[[ 10  17   8 -70]
 [  9  13   9 -59]
 [  9  14   8 -45]] value 14

[[-15 -41  11  -1 -25  -1]
 [ 20  -2 -55 -11   2 -21]
 [  9  -4 -11 -68   1   5]] value -68

[[ 31   8  38  31  33  14 -15]
 [  7  14  23  -3  -3   6 -12]
 [ 51  -5  24  86  79  37 -14]] value 79

[[ 33  43 -10 -82  83 -35 -14]
 [-18 -60   0  55 -60  71  -2]
 [-16 -30 -32   4   7  -6   5]] value 7

[[  0 -22   8  74]
 [-25 -15  12  18]
 [ -1  -7  33  46]] value -7

[[ 14   0  10  19  54  -2  15]
 [ 14  14   3  64 -25 -20  17]
 [ 11  31  14  36 -19  10  17]] value -19
---
[[ -3  -5  -6  47  28]
 [-17 -10   7  21  27]
 [-41 -19  32  68  62]] => 47

[[  4 -17 -44 -64 -53 -61]
 [ 24  -5 -38 -51 -35 -43]
 [ 44  28 -40  39  -6  25]] => -53

[[ -8 -38  22 -20  76  22]
 [  2  -6   5  34  13 -39]
 [-10  37 -39 -11   3   2]] => 76

[[-65   0  26  39]
 [ 35 -58  36  71]
 [ 42  27 -20  78]] => 26

[[-20   8  -6  -6  19 -22  11]
 [-42   4   8 -33  80 -62  64]
 [  4 -35   8 -15  31  -5  30]] => -22

[[-18   6  34 -23  63]
 [  5  15  41  45 -43]
 [ 16  16 -22 -19 -52]] => -23

[[ -1   1   2 -73  -3 -22]
 [-38  -3   9 -39   4  18]
 [ 46  11  -2 -27   2  33]] => -3

[[  9   4   9 -15 -64   3]
 [ 51 -47   6 -22 -40  -6]
 [ 68 -82  23  -8 -27   6]] => -64

[[-38  26  59  23 -70]
 [ -8 -26  21  -1 -28]
 [-45  60  50  42 -54]] => 23

[[ 31  61 -39 -72]
 [ 34   8  39 -17]
 [-81 -22  30   0]] => -39
---
-48	49	30	78	-22	36
-62	72	-10	-20	1	38
-56	41	4	31	-20	-5
Out: 31

-73	-74	13	62
-73	-76	-6	48
-70	-69	-10	62
Out: -69

79	78	-15	-72
3	-47	-39	-52
-42	-14	0	0
Out: -14

-14	-15	0	7
61	62	-8	-49
76	76	-11	-74
Out: 76

0	2	-24	-61	41	-20
32	-15	27	-8	33	-39
57	-35	-5	75	84	-17
Out: 75

-3	21	6	15
78	-26	3	37
56	26	48	-40
Out: 26
---
Input: 6051,5844,6368,2894,7806,3229,6683
Output: 6051
Input: 209,222,816,668
Output: 209
Input: 7338,8875,9758,8688,5068,5408,2387
Output: 7338
Input: 7383,3026,3307,4529,7996,5365,8831
Output: 7383
Input: 174,57,120,212,92,152
Output: 174
Input: 42,99,129,208,156,166,106
Output: 42
Input: 9,8,8,2
Output: 9
Input: 850,-486,-587,-191
Output: 850
Input: 67,32,48,62,79,5,23
Output: 67
Input: 85,14,36,56
Output: 85
---
[[-41   3  25 -17]
 [-18 -19 -51 -72]
 [-15 -17 -52 -86]] out -18

[[-34 -51  -5  18  33 -55]
 [-75 -19  73 -41 -14 -52]] out -34

[[ 14  -7  -5  13 -48  74  -8]
 [ -3   3  14  21  27 -24  15]] out 14

[[ 36  -4  -8  17 -12  78]
 [  9   3  79  14  53  -5]
 [ 50  49   9  32   4  28]] out 9

[[ 39 -16 -65 -57 -75  -3 -16]
 [ 25  44 -32 -24  10  26  12]] out 39

[[  0  11   9  79  73]
 [-10 -62  31 -28 -46]
 [ 16  25 -28   9 -25]] out -10
---
[[  0   8  15  11   8]
 [-34  22  76 -56   2]
 [  8  -9  40  13   4]] | -56

[[-34 -34  49 -66 -21  42  49]
 [-35 -12 -55   5 -21  70  -7]
 [-67 -21 -26 -72  61 -31  39]] | 70

[[ 20  36  24  14]
 [-27 -32  25  20]
 [ 79  -6 -24   2]] | 25

[[-45 -30 -39  45  32   6   4]
 [-30 -72  34  25 -24  15  22]
 [-28 -35  42  18 -34 -40 -21]] | 15

[[-16  -5  -3  42  14  -1]
 [ 37 -44  44 -52  74  22]
 [ 20 -41 -15  31  15  23]] | 74

[[-25  -8  15 -18 -13 -12  -1]
 [ -9   3   5  10 -11   4  -4]
 [-35  19  20 -17  -3  14 -66]] | 4

[[ -2  58 -10  45  12]
 [-27 -13 -18  -4  40]
 [  6  -1  32  61 -21]] | -4

[[-46  18 -18  81  41  50]
 [ -4  12 -28  11  -8  -6]
 [ 18 -26  11  78  41 -32]] | -8

[[-29 -16 -57 -26]
 [-50  61  48 -36]
 [  8  30   1 -19]] | 48
---
[[ 76 -64 -73  58  52 -44]
 [-50  66 -31  73 -66  53]
 [-75  -9  54   3  78 -28]] Answer: -75

[[ -1 -10 -71  15 -36 -11   4]
 [  1  -8 -59  14 -33  -6  -9]] Answer: 1

[[ 31  49  18 -10]
 [ 32  40 -77  79]
 [ 38  83 -70 -61]] Answer: 38

[[ 17  12 -31  47  20 -50]
 [-45 -32 -49  37  43  29]
 [-68 -59  -7  47  23  53]] Answer: -68

[16  5 -1 47 67 47] Answer: 16

[ -7   7  77 -26 -14 -57 -22] Answer: -7

[ 45  -8  64 -33 -35] Answer: 45

[ 27  30  40  39 -64   9  -6] Answer: 27

[ -6 -84 -29 -17 -65 -21] Answer: -6

[ 23   6  -8 -79] Answer: 23
---
[-69 -24  77 -47  81  42] | -24

[[  9 -10  14  26 -10]
 [ -8  25 -34   9  81]] | -8

[-76  38  69 -58  18  33] | 38

[[-48  -7   9 -33]
 [-25   7  34  67]] | -33

[ 64 -45  67 -26 -20] | 64

[[ 78  38  42 -70  64]
 [-20  18  23 -29  -5]
 [-49 -52 -61  67 -46]] | -49
---
[[-1.7  1.2 -0.2 -0.9 -2.0]
 [-1.7 -0.3 -1.0 -1.2 -2.0]] >> -0.9

[[ -5.689 -12.478  19.470   4.429 -13.279  -4.460]
 [-15.484  -1.702  -4.774  -1.939  -6.314  -1.118]] >> 4.429

[[-0.063 -0.134  0.110  0.128 -0.171]
 [-0.131 -0.140  0.006 -0.210  0.067]] >> 0.128

[[ 0.039  0.068  0.101 -0.175]
 [ 0.138 -0.071 -0.079  0.020]] >> -0.175

[[ 0.0  0.6 -0.2 -0.2]
 [-0.3 -0.1 -0.3 -0.3]
 [-1.1 -0.5  0.9  1.3]] >> -0.2

[[-0.11 -0.04 -0.10  0.20]
 [-0.07 -0.11  0.00 -0.20]] >> 0.20
